Questions about the table below. Indices start at 0.
1) The entry in row 0 and column 1?
2) The entry in row 1 and column 0?
3) The entry at row 2, column 0?
4) The top-left entry?
5) The entry directly below the largest entry?
6) The top entry of the column that holds the largest entry?
7) The entry in row 2 and column 1?
8) The entry in row 0 and column 2?
[[145 130 130 151 122]
 [133 126 122 131 126]
 [115 128 127 101 119]
 [124 135 133 121 126]
 [129 117 124 141 134]]
1) 130
2) 133
3) 115
4) 145
5) 131
6) 151
7) 128
8) 130

W =
[[109 119 130 131 121 127 119 120 124 120 127 111 129 129 129 129]
 [120 125 114 123 132 134 136 144 134 133 131 140 137 124 121 122]
 [150 132 139 123 127 125 125 125 133 129 133 130 112 128 124 131]
 [133 136 115 133 133 132 136 131 115 130 117 141 139 127 134 127]
 [149 132 139 122 126 125 124 124 131 128 131 131 111 127 122 131]
 [108 121 132 132 122 126 120 119 125 121 127 111 131 129 131 129]
 [134 137 124 138 134 128 134 124 115 130 117 132 139 133 143 130]
 [134 137 117 134 133 131 135 129 115 130 116 139 138 129 135 128]
 [110 122 133 134 124 126 122 119 125 122 126 111 133 131 135 129]
 [119 129 134 139 131 124 127 119 122 125 124 115 137 135 145 131]
 [121 123 126 123 135 130 135 142 146 135 141 132 131 128 126 123]
 [111 119 128 127 117 128 117 120 124 119 126 114 125 124 121 128]
 [146 131 142 124 132 124 129 128 140 132 137 129 116 130 128 131]
 [149 132 139 123 126 125 124 124 132 128 130 130 112 127 122 132]
 [144 130 133 122 120 128 120 121 125 124 126 130 111 123 116 131]]
Rows and columns are numbered from 0.
Find the top entry of the column that holds the smallest entry.
109
The bottom entry of the column that holds the smallest entry: 144
The entry at row 1, column 1 -> 125
Find the entry in row 0 and column 1.
119
Find the entry at row 1, column 0.
120
The entry in the bottom-right corner -> 131
The entry at row 2, column 2 -> 139
Find the entry in the top-right corner.
129
The entry just right of the largest entry is 132
The smallest entry is 108
The entry directly below the largest entry -> 133
The entry in row 0 and column 2: 130
Find the entry in row 2 and column 0.
150

Read these off the array that follows.
1) Give the last entry, reading row by row.
2) Give the 3rd entry, reading row by row.
3) Give the third entry on the main diagonal.
4) Give the entry directly above the smallest entry.
5) Give the entry just left of 113.
6) Give the entry directly below the smallest entry.
7) Give the fourth entry from the end, reading row by row.
8) Give the 5th entry in reading order.
[[130 127 131 136 132 128 131 129 131 127 127 127 134 132]
 [130 147 137 102 108 139  99 117 118 126 127 125 103 138]
 [116 131 122 108 117 122 115 118 124 124 128 124 110 121]
 [146 112 128 154 137 135 140 140 119 128 119 126 151 129]
 [128 118 112 117 127 129 135 137 123 138 139 136 125 107]
 [130 120 108 114 130 133 142 143 124 145 148 143 126 101]
 [121 109 115 143 141 114 149 134 133 127 127 128 143 113]
 [133 124 124 129 129 132 131 133 125 132 130 131 131 123]]
1) 123
2) 131
3) 122
4) 131
5) 143
6) 115
7) 130
8) 132

Questions about the grid below. Rows and columns are numbered from 0.
1) Find the entry just left of the largest entry.
2) Find the entry in the top-left corner.
3) Find the entry in the bottom-right corner.
4) Find the entry at row 0, column 1.
5) Find the entry at row 1, column 1.
6) Find the entry in row 1 and column 2.
7) Find the entry in row 2 and column 0.
[[139 127 115 112 122 132 126 115 128 135 107 127 118 139]
 [139 126 128 127 127 133 130 124 131 131 106 135 123 128]
 [139 127 126 121 122 126 130 120 132 134 107 126 127 138]
 [139 122 112 116 122 133 124 121 128 136 106 125 113 146]
 [139 126 123 120 129 132 122 120 129 130 107 130 123 132]]
1) 113
2) 139
3) 132
4) 127
5) 126
6) 128
7) 139

123	132	123	136	129	128	136	119	133	132	133	127	121
136	116	119	134	140	107	122	155	124	137	111	126	151
138	138	144	124	134	118	132	139	124	119	133	109	138
Indices start at 0.
Read off the entry directly below the centre entry.
132
The entry directly below 129 -> 140
The entry directly below the smallest entry: 118
Read off the entry in the bottom-left corner.
138
Read off the entry just left of the centre entry.
107
The entry just right of 107 is 122
The entry in the bottom-right corner: 138
Read off the entry in row 0 and column 0.
123
Read off the entry directly below the largest entry.
139
The top entry of the column that holds the largest entry: 119
Read off the entry at row 0, column 2.
123
Read off the entry directly above the centre entry.
136

[[127 129 136 150 128 128 136 126 133 133 120 112 126 125 127 121]
 [129 123 135 146 135 126 136 121 137 121 121 129 133 117 140 135]
 [133 130 129 138 129 129 143 124 120 134 117 119 129 122 144 117]
 [142 125 124 127 118 126 117 137 140 126 128 117 123 116 131 120]
 [133 120 130 136 117 127 129 134 132 129 119 107 128 128 114 125]
 [129 128 138 147 116 122 132 126 120 135 128 126 128 131 122 113]
 [136 114 131 134 114 119 120 130 133 116 132 134 139 124 123 132]
 [143 118 123 113 128 129 135 133 114 129 118 133 130 120 133 130]
 [127 129 142 153 127 123 129 124 130 132 133 131 128 126 125 117]
 [133 116 136 130 129 129 127 135 131 128 121 127 122 124 104 138]
 [133 112 130 128 124 124 136 128 118 123 122 123 147 132 118 133]
 [133 119 138 135 126 121 130 127 115 131 136 134 144 134 117 118]
 [132 129 138 137 151 133 132 128 134 137 130 121 129 119 126 121]
 [138 127 137 130 149 130 126 130 130 134 136 138 129 116 129 122]
 [126 123 137 150 118 122 139 122 119 128 119 128 132 130 127 126]]
The bottom-right entry: 126
What is the entry in the bottom-left corner?
Answer: 126
The 2nd-last entry, reading row by row: 127
What is the top-right entry?
Answer: 121
The entry directly below the smallest entry: 118
The largest entry in the last column -> 138
What is the 3rd entry on the diagonal from the top-right corner?
Answer: 122
The maximum -> 153
What is the 1st entry, reading row by row?
Answer: 127
What is the 5th entry from the end, reading row by row?
Answer: 128
The minimum -> 104
What is the smallest entry in the last column?
Answer: 113
The top entry of the column that holds the largest entry: 150
What is the smallest entry in the first row?
Answer: 112
What is the smallest entry in the last row?
Answer: 118
What is the first entry in the row that holds the smallest entry?
Answer: 133
What is the 5th entry, reading row by row?
Answer: 128
What is the second entry on the diagonal from the top-right corner?
Answer: 140
What is the entry directly above the largest entry?
Answer: 113
The first entry in the row that holds the largest entry is 127
What is the entry just left of the largest entry?
Answer: 142
The 2nd largest entry is 151
The entry directly below the largest entry -> 130
The second smallest entry -> 107
What is the largest entry in the first column?
Answer: 143
The last entry of the largest entry's row: 117
The entry just left of the smallest entry -> 124
The 3rd-last entry, reading row by row is 130
The second entry, reading row by row is 129

Read these off the row that follows.
1) What is the entry just right of 124?
2) What is the median of all entries?
[120 121 113 121 137 123 149 123 147 135 157 124 125]
1) 125
2) 124
